Questions about the table below. Rows and columns are numbered from 1.
1) Which number is the top entry of the column that holds the smallest entry?
2) Which number is the entry in row 3 and column 1?
3) Which number is the entry directly above 122.59?
4) Which number is the entry directly above 49.77?
5) Which number is the entry in the bottom-right corner?
6) Which number is the entry at row 1, column 3?
7) Which number is the entry directly below 143.65?
8) Which number is the entry directly below -79.84?
[[  81.94  240.20   83.25  108.85  173.02    3.83  -63.22  145.66]
 [  84.42 -152.76  -16.95  241.28   55.39 -150.62  -44.33  109.60]
 [  69.32    2.92   93.42   22.75  122.59  114.48 -114.91  188.76]
 [  79.24  229.95 -138.19  144.15 -117.37  197.38   21.28  -27.53]
 [  80.40 -144.52   77.71  204.59 -111.22 -122.50   80.84  143.65]
 [  78.54  190.83 -130.24  138.73   49.89   39.37  -24.08  128.28]
 [  76.59  192.26 -123.15  139.50   61.28   18.24   -6.12  124.08]
 [  83.59 -157.32  -35.31  244.46   96.01 -134.93  -77.87   89.58]
 [  81.96 -156.61  -35.65  243.73   98.09 -132.87  -79.84   85.65]
 [  76.69  189.95 -125.71  139.98   62.16   21.36   -9.11  123.40]
 [  76.40  173.78  -95.44  125.31  117.64  -90.14  116.09   64.58]
 [  61.76   97.74  -45.52   89.07  154.97 -148.69  166.27  -41.95]
 [  76.02  209.75 -140.70  147.42  -58.20  196.84  -80.55   49.77]
 [  83.67 -144.86   73.45  206.37 -101.82 -127.15   74.29  145.04]]
1) 240.20
2) 69.32
3) 55.39
4) -41.95
5) 145.04
6) 83.25
7) 128.28
8) -9.11

M =
[[-11.858  -4.660   2.287   4.467   0.395  -7.859 -16.513 -19.858 -17.355
   -9.915  -2.457   0.299  -3.000 -11.044 -19.203]
 [-18.795 -23.382 -21.650 -14.667  -6.552  -1.814  -3.276 -10.108 -18.377
  -23.222 -21.616 -14.719  -6.032  -0.502  -1.085]
 [-14.268  -7.648   1.401   7.810   8.791   3.716  -4.093  -9.611  -9.229
   -3.051   6.066  12.970  14.265   9.329   1.391]
 [ -2.347   1.369  -1.578  -9.212 -17.626 -22.360 -20.737 -13.745  -5.707
   -1.518  -3.350 -10.363 -18.772 -23.658 -21.944]
 [-14.129 -21.235 -22.944 -18.441 -10.332  -3.528  -1.734  -6.174 -14.560
  -21.538 -23.454 -19.090 -10.770  -3.194  -0.804]
 [  4.810  -3.666 -12.124 -16.391 -14.170  -7.196   0.252   3.268   0.140
   -7.878 -16.611 -20.994 -19.085 -11.958  -4.372]
 [-21.727 -15.988  -7.765  -2.073  -2.047  -8.219 -16.645 -22.789 -23.119
  -17.402  -8.806  -2.459  -1.615  -6.896 -15.022]
 [ -5.505  -0.875   7.556  15.557  18.619  15.039   7.367   0.080  -2.541
    1.054   9.065  16.867  19.955  16.551   8.805]
 [ -5.957  -1.388  -3.004  -9.643 -17.623 -22.038 -20.178 -12.905  -4.069
    1.254   0.518  -5.857 -13.501 -18.055 -16.606]
 [-11.116  -2.120   4.836   6.299   1.385  -6.308 -12.272 -12.321  -6.479
    2.753   9.954  11.746   7.394  -0.491  -6.585]
 [ -1.181  -9.726 -17.987 -20.970 -17.791 -10.262  -2.800  -0.373  -4.078
  -12.316 -20.267 -23.456 -20.382 -12.747  -4.892]]
The entry just left of -22.038 -> -17.623
What is the median of all entries? -6.552
The entry just right of -9.229 -> -3.051
What is the entry just right of -5.957? -1.388
What is the entry just left of the centre entry? 0.252
What is the entry just left of -7.196? -14.170
The entry just left of -3.276: -1.814
What is the entry just left of 11.746? 9.954
The entry just right of -17.791 is -10.262
What is the entry just right of -4.093? -9.611
The entry just right of -5.857: -13.501
What is the entry just right of the centre entry? 0.140
The entry just left of the largest entry is 16.867
What is the entry just right of the smallest entry? -21.944
What is the centre entry? 3.268
What is the entry just right of 4.836? 6.299
What is the largest entry? 19.955
What is the entry just right of -2.457? 0.299

[2.61, 5.87, 4.50, 0.25, 4.11, -2.65, 5.10, 3.39, 0.25, 2.39]
The entry just right of 5.87 -> 4.50
What is the entry just left of 4.11? 0.25

Read these off the table that follows. Rows and columns are numbered from 1.
1) Which number is the entry in the top-left corner?
2) Which number is the entry just right of the largest entry?
3) Which number is the bottom entry of the column that holds the largest entry?
4) Which number is the entry in row 1 and column 3?
5) Which number is the entry at row 1, column 2?
6) Which number is the minimum?
7) Which number is the entry in the top-right corner?
8) Which number is the entry in the bottom-left corner?
[[44 57 35 51 38 34 56 39 27 46 52 41 35 42 39]
 [43 33 51 47 66 66 35 57 60 41 45 47 68 63 65]
 [77 84 13 72 17 15 30 64 24 81 18 12 22 36 32]
 [72 79 18 71 25 22 32 63 27 76 22 17 28 41 38]
 [73 70 35 54 26 22 48 56 43 73 34 34 27 30 29]
 [67 53 53 46 42 43 41 60 66 65 34 46 45 39 41]
 [55 61 30 61 38 37 38 54 33 57 36 31 40 48 46]
 [44 36 55 41 55 57 44 49 58 42 49 53 56 51 53]
 [60 43 43 60 64 64 18 75 62 57 28 34 70 67 69]
 [75 78 22 67 22 21 34 63 32 78 24 21 26 37 34]]
1) 44
2) 13
3) 78
4) 35
5) 57
6) 12
7) 39
8) 75

A = [[405, -986, 177, -469, 150], [-666, -845, -668, -709, -471], [-657, -851, -666, -714, -477], [-661, 981, -423, -13, -462], [-656, 981, -429, -25, -464]]
The entry just right of the centre entry: -714
The entry just left of the centre entry is -851
What is the entry just right of -25?
A: -464

data =
[[-1.43 -1.44  1.75  3.08  3.42  2.19 -0.14 -1.29 -0.77  2.39  2.77  1.56
  -2.52 -0.70]
 [ 0.43  0.60 -4.90 -3.10 -1.73 -1.38 -1.47  0.35 -1.72 -4.35  0.23 -2.49
   0.30  0.16]
 [ 3.01 -1.25  3.16  2.58  5.31  1.41  0.81 -0.61 -1.02  2.99  0.69  2.43
   0.28 -0.01]
 [ 2.81 -1.36  3.84  3.27  1.00 -1.81  1.64 -1.90 -2.71  1.93 -0.27  2.17
  -1.74  2.96]
 [-0.32 -2.90  1.89  1.31 -1.61 -0.39  2.21 -0.61 -0.86  1.18  3.17  4.73
   0.90  1.17]]
The maximum is 5.31
The entry just right of 1.93 -> -0.27
Read off the entry just right of 0.23.
Answer: -2.49
The entry just right of -4.35 -> 0.23
The entry just left of -0.77 -> -1.29
The minimum is -4.90
The entry just right of the smallest entry -> -3.10
Read off the entry just right of the largest entry.
Answer: 1.41

[-3.66, 3.80, -3.36, 2.83, 1.67, -2.60, 4.16, 5.83, 0.81, 4.10, 5.14, -0.99, -0.77, 0.77, 1.38]
The smallest entry is -3.66
The entry just left of -3.36 is 3.80
The entry just right of -2.60: 4.16
The entry just right of -0.77: 0.77
The entry just right of the centre entry -> 0.81
